49  222  293  55  32  41  -36  129  -165  31  -279
-32  45  7  -14  -98  86  139  69  52  -42  92
-123  125  -324  -246  293  162  122  23  153  -28  283
162  109  246  78  -16  235  -174  106  -113  -38  -126
156  181  223  111  213  601  20  -55  105  79  -349
-241  78  -113  -83  99  18  48  -375  1  -88  50
216  172  -74  -403  139  -276  -25  348  -278  -318  -232
-37  362  -107  -258  32  -429  132  -331  -381  -295  13
->
49  293  32  -36  -165  -279
-32  7  -98  139  52  92
-123  -324  293  122  153  283
162  246  -16  -174  -113  -126
156  223  213  20  105  -349
-241  -113  99  48  1  50
216  -74  139  -25  -278  -232
-37  -107  32  132  -381  13

318  -272  -135  9  -74  -31  162  -537  -171
331  -237  -73  -20  48  -8  222  -420  -339
78  -400  181  -71  -234  -1  27  -482  312
11  -226  196  -145  -130  101  232  -627  40
-381  234  56  43  35  -43  -38  -360  -36
253  -442  -39  179  -19  50  344  -495  71
-59  158  138  -145  183  -180  292  415  -314
-178  189  87  37  60  -9  108  -56  -88
402  -280  -130  83  367  76  -117  -350  -51
->
318  -135  -74  162  -171
331  -73  48  222  -339
78  181  -234  27  312
11  196  -130  232  40
-381  56  35  -38  -36
253  -39  -19  344  71
-59  138  183  292  -314
-178  87  60  108  -88
402  -130  367  -117  -51

250  -32  5  -9  279  -146  41  12  -402  48  167  131  142  -125  -56  -154
-45  701  71  -335  -74  -86  127  -1  40  -80  -123  150  87  52  -60  164
104  16  -276  16  164  211  -120  -11  -35  -73  207  -10  95  65  -60  -31
->
250  5  279  41  -402  167  142  -56
-45  71  -74  127  40  -123  87  -60
104  -276  164  -120  -35  207  95  -60

-312  -33  -225  34  -115  -4  -108  94  79  9
-161  65  493  -90  99  -104  23  -200  209  31
-85  -54  -423  19  -32  36  -297  -215  -104  -50
237  -114  179  19  204  5  -148  -154  50  -116
318  -139  -510  71  -156  -53  23  -66  32  392
-63  20  -39  52  45  82  77  -114  115  -79
202  -120  62  4  22  -85  -154  227  84  -19
-52  39  216  -5  -43  0  -199  -11  -58  67
->
-312  -225  -115  -108  79
-161  493  99  23  209
-85  -423  -32  -297  -104
237  179  204  -148  50
318  -510  -156  23  32
-63  -39  45  77  115
202  62  22  -154  84
-52  216  -43  -199  -58

-21  223  -166  -127  -186  -249  -84  -130  -318  -271  -192
178  -145  -67  -302  -126  -281  422  611  -123  264  -29
193  -143  10  322  21  35  60  -37  -38  187  -2
-63  0  -325  -450  -129  -232  -105  194  -106  122  538
->
-21  -166  -186  -84  -318  -192
178  -67  -126  422  -123  -29
193  10  21  60  -38  -2
-63  -325  -129  -105  -106  538

-514  -616  -371  268  -467
-368  -192  22  -48  -612
525  602  330  -262  538
-359  -571  -426  349  -178
539  573  301  -211  567
->
-514  -371  -467
-368  22  -612
525  330  538
-359  -426  -178
539  301  567

-241  -318  225  8  -204  226  -476
88  330  31  216  56  -445  59
-98  -433  -219  330  370  13  212
-134  124  703  -165  222  -421  55
152  -394  46  -118  182  -235  -169
-13  -3  -247  -141  -137  -164  -81
346  92  65  -202  -242  -485  -534
256  350  -258  -162  -53  73  705
350  96  15  550  306  361  181
-226  -87  -99  118  -322  -229  173
260  -517  -592  143  256  19  -25
-233  -250  519  155  -226  326  114
->
-241  225  -204  -476
88  31  56  59
-98  -219  370  212
-134  703  222  55
152  46  182  -169
-13  -247  -137  -81
346  65  -242  -534
256  -258  -53  705
350  15  306  181
-226  -99  -322  173
260  -592  256  -25
-233  519  -226  114
---
21  -137  22  319  6  16  -49  -84  -137  -90  -120  -119  59  -104  298
416  23  393  -436  37  529  -48  -68  73  -82  39  36  -39  22  -421
-243  98  -235  -147  201  -162  170  196  77  200  85  85  174  73  -133
203  115  190  -434  68  303  7  9  141  4  112  109  -7  90  -415
64  -129  58  -222  86  114  166  203  -101  200  -97  -95  45  -96  -201
0  -388  0  9  13  -40  265  336  -352  336  -319  -314  10  -293  28
->
416  23  393  -436  37  529  -48  -68  73  -82  39  36  -39  22  -421
203  115  190  -434  68  303  7  9  141  4  112  109  -7  90  -415
0  -388  0  9  13  -40  265  336  -352  336  -319  -314  10  -293  28

-153  21  -7  11  -12  141
101  -82  100  -17  -57  6
65  67  87  -5  -66  -18
532  7  55  -104  74  -27
-21  36  -29  54  42  10
-140  31  34  33  172  15
-66  69  111  25  -52  -31
-72  -68  -58  -56  14  -48
-331  -63  -29  -52  67  56
-316  53  98  90  -22  11
-76  32  -58  -4  75  61
->
101  -82  100  -17  -57  6
532  7  55  -104  74  -27
-140  31  34  33  172  15
-72  -68  -58  -56  14  -48
-316  53  98  90  -22  11

591  89  49  -27  28  -39  -40  285  -53  -290  -37  -288
-144  270  357  -24  373  -15  -15  108  -22  -216  -32  -177
->
-144  270  357  -24  373  -15  -15  108  -22  -216  -32  -177

298  -68  -360  -485  -234  -144  -14  -184
-287  505  265  17  -27  -184  402  363
250  462  182  408  93  -277  -53  433
-226  -387  147  112  390  299  -364  -528
-191  362  275  482  -524  -164  -57  -274
-118  175  -13  291  54  -128  -479  296
-37  -132  -450  -160  121  -134  -1  -198
539  -147  -537  410  -481  -455  527  -193
->
-287  505  265  17  -27  -184  402  363
-226  -387  147  112  390  299  -364  -528
-118  175  -13  291  54  -128  -479  296
539  -147  -537  410  -481  -455  527  -193

-224  -252  36  -235  93  499  -366  -66  -15  -87  52  301  276
-103  -178  8  136  -106  132  -44  71  -1  165  -93  -219  189
173  224  129  356  75  444  -137  101  159  -171  110  290  -99
448  238  118  331  -73  161  -358  -149  208  -133  -131  194  11
40  209  127  319  90  517  -93  164  117  -127  220  346  -108
->
-103  -178  8  136  -106  132  -44  71  -1  165  -93  -219  189
448  238  118  331  -73  161  -358  -149  208  -133  -131  194  11

-724  258  -196  351  -195  366  -521  -44  16  67  -11  -190
327  -203  57  303  258  -351  -613  14  -155  -200  340  0
-160  218  -374  -89  -76  -300  682  -69  -5  -97  -601  454
-119  273  311  497  -241  -407  141  341  5  -128  563  -94
->
327  -203  57  303  258  -351  -613  14  -155  -200  340  0
-119  273  311  497  -241  -407  141  341  5  -128  563  -94

-200  -130  -155  -7  -16  -59  -88  -71  374  -115  -160  -86  -163  -252  -271
187  7  -314  -116  157  122  212  116  -510  286  42  113  -4  223  146
->
187  7  -314  -116  157  122  212  116  -510  286  42  113  -4  223  146

-517  -219  212  369  -585
83  331  600  102  287
420  -188  414  -375  -105
-52  433  92  -277  248
-113  456  7  -356  231
191  188  526  -30  213
-127  444  -17  -322  213
160  250  513  1  247
156  234  556  5  240
-103  397  491  175  231
->
83  331  600  102  287
-52  433  92  -277  248
191  188  526  -30  213
160  250  513  1  247
-103  397  491  175  231
